Each path below is one point turned by a fixed rotation once a step. After each direction that follows a path, write how fast that rotation turns it, in degrees each step (0 if it stays still).
Each turn is a multiple of 5 degrees from 10 to 175, or 0.
Each row of a path follows its step; steps can be skipped.

step 1: [ -1  35  61   4  -5 -13   5 -68 -17  -7   7   8   9   3   8  28  10  45
  11  20  10  27 -34 -26 -29   3  24  37  25   4  15 -30   3 -16  13   9
 -11   9 -49  -5 -36   0 -17 -31  16 -21 -40  18 -14  49  24  30  10  56
 -14 -33 -16 -11   8  20   5  50  16  -1  28 -14   0]
step 2: [ 11   1  88 -16  -5  54  -9  20  28   9   3   5  -4  28  12  31  18 -25
 -15   5  15  36 -11 -26  -1   5 -28   2  17 -22 -12 -25  25  -8   5  19
  13  24 -53   1 -12 -18  72  19  -2  -4   4   5 -15  49  -8  56  -8   7
  21   9   8  26 -27 -13  -5  31 -37  20  15   9   1]
step 6: [-27  21  17 -56   3  -2  12   8   3 -28  -3  -4 -17  23   2   3  23   9
  62  14 -29  -2 -18 -14 -41  39   5  60  33 -14  10 -29  40  -4 -11  25
 -34  -8   6 -32 -45  -5  10 -19   6  32  24  -9 -20  39   2  33 -24  64
   8  11 -36 -12  11 -26   5  26  -8  33   7   0  16]
step 7: [ -2   4  34 -33 -14  -9   9  -9  -2   6 -32  13  23  26  26  12  39  16
 -24  -3 -28  31 -73 -10  -4  10   2  16 -19  -5  21 -54 -11 -30  17   2
 -26  41 -58 -45 -10   4  47 -19  14 -22 -40  15 -43  44   4  19   8  10
 -31  -9  -9  -2 -15  14  12  24  -5 -23   3 -32   2]
step 8: [  9  10  84  -5 -19  17 -32  19  24  15   0   3  -4  19 -17  21 -26   2
 -40 -10  25  37 -13 -42   3  -8   2   4  37  26  -2   1  12 -26  41  21
  22  -5  -7   5 -35   3  25  27 -16 -27   5  52  -4  41 -13  28  40  66
  -1 -30   1 -23 -21 -19   8  25 -10  19  26 -12  21]
step 9: [ -7   9  20  -8 -14  16  28  -7  22  37  -2 -13  23  27  17   8   1 -11
   9  28  22 -28   4  14  -2  -9 -40  16  18   8   3 -30   6  10   0  -6
 -26  -8 -26  35 -16 -17  35  36  -1  52  18  31 -20   8 -21  34  -5  39
  -4   0 -21 -11 -20 -34 -55  72 -32  -5  62 -18 -39]
step 10: [  6  30  23  11   3  -4 -11 -39  38   1 -21 -30 -51   2  35   1  49  48
   9 -25 -42  -9  -9 -14  42  -8  17  20  37  23  -5 -29  20  14  40  14
   3  22 -46 -17  12 -24  -8 -17 -17  41   1  20 -28  50  28  -7  -1  -4
   3   7 -22 -10   9 -41 -24  -5 -14  11  46 -29 -26]
step 11: [-28 -12  33 -24  12  -3 -18   4  27  -4   4 -33 -18  -7  30  -6 -11  20
 -25  -6 -13 -10  -9 -31 -25   5  -6  60   8  26   6 -26 -11 -12 -29  -4
 -31  28 -46 -25 -72  -9  31  36 -12  26  33 -10  -7  34   0  35   5   4
 -12 -23  25  -5  52 -22  39 -24 -36  39   4 -18  20]
step 14: [ 12  -8  59 -32 -19  32 -33 -17  19   5  -9  24   0  28 -16   3  19 -15
   1 -26  46  49 -15 -11  -1 -15 -46  22  30  39  -9 -23  30 -43   8   4
  -1   7 -48  -2 -17  -9  44   1   7  -7  21  37 -37  12   5  23  39  16
  -2   5  -4   3  18   0 -24  33 -37  18  11 -50 -31]
step 15: [-17  36  10 -10   0   0 -26  23   5   0  -4 -10  13  28  20  22  -8 -22
 -15 -11 -26 -46  20   9  23 -33  16  -2  15  37  -3 -27  29   3  34  12
 -31   4 -48 -14 -34  11  22  33  -2  41  22  46 -36  48 -23  48   3  43
  30  -3 -33 -21 -19 -49 -27  17   7 -14  44  10  -5]
step 16: [ -8  26  29  23 -18  -2  40  -3  58  31 -21 -35 -16 -28  37 -15   5  41
 -10 -21 -38  -3 -29  15  16  25 -13  22   6  25   3 -80 -12  -3  23  -2
  15  22  -4  -7 -14 -20  13  15  -8  30  28  -2 -12  34 -22  -9  -5  -1
 -32 -28   0 -44  13 -31  11  27 -33   6  53 -20 -10]
Speeds:
[ -2   2  13   6   8  -5 -10   5  -8  -2   7  -3  -3   0   9  -5   4  10
   7  -4   6   4   8   9   8  -1  -8   5   1  -3   6   2   0  -1   4  -6
  -7   0  -8   0   1  -4  -2   1   0  -2  14  -1  -8  -8   4   7  -9  -5
   8   3  12   3   1  17   0   3   7   2  -3   9   1] -> 40
[ -4 -10  -1  -3  -9   8   2  13  -3  -3  -2  12  -2   4  -2  -5   3   4
 -12   2  10   6   3  -5   4   8  -5   3   2   6   3   8 -13   1   0   5
   9 -12  -7  -6  11  -2   8   5  -1  -4 -10   2  -1  -2   7   6   0   8
   7   1   0   5 -11   4  -8   8   7  -3   3  -4   0] -> 65
[ -5   4   1   2 -12 -11  -5   7  -4  -6  -7   8  10  -2   1  -4  -6   1
 -14  -7 -11  -9  -2   7   2   2   3  -4   2  -4   0  -1  -4   2   8  -2
  -9  -1  10   4  -6   0   4   6 -18  -1  -1  -1  -9   1   2   3   7  -8
   7 -10  -2  -3  -1   7   7   3  -8   2  -6  -6   9] -> 90
[ -2  -7  -7  -4   7  -1 -10  11   3  -1   2 -15   4   1   1   3   7  -2
  -6  -9  -1   3  -4  -1   2   7   2  -9   6   1  -7  -1   3  -1  -1  -6
   0  -6 -10 -13   0  16   9   3   3   2   0  -3  -4   5   4  -1  -1  -2
  -1   5 -17   5  14   7  -2  -5  -6  -6  -4   6   4] -> 90
[ -2  -4   5   0   6   1   4   2   0  -1  -7   6  -3  -9  -2   8  -4  -8
   1 -10   1   7   5  10  11 -17  -7  -6  -7   0  -1  -4   0   9   1  -5
   6  -6  -3   5   5   9  -9   1  -3   0   4   7   0   9  -6   9  -8   5
  -4  -9  -4   9  -5   3  -5  -4 -14  -1  12  -7  -1] -> 60
[  2  -6  -3  -2   2   1  -4   3   5   4  -6   0  -9   0   4   4   1   0
  -3  -9  -7   2   3  -3   8 -15  15  -7  13  -5   2   6  -5  -1  11   7
  -2  15   3  -6   8 -11   2   8  -4  -3   1  -7  -2   4  -7  -1  -3   3
  -7   3   2   9  -9  -6   0   2   6  -6  -6  12   4] -> 140
[  3 -12  -1 -10   3   9  -1   5   2   1   1  -9  -2   0 -10  -1  -5  -9
   7  -1  11 -12  -1   1  -2  -3   4   5  11   3   1  10   2  -3   0  -1
   0  -6   1   1  -4  -5   3   2  -6  -4  14  -7  -3  -9  -7  11   0   7
  -7  -1   1  -7  -1   5   2  -2  -5   8 -12 -17  -4] -> 125
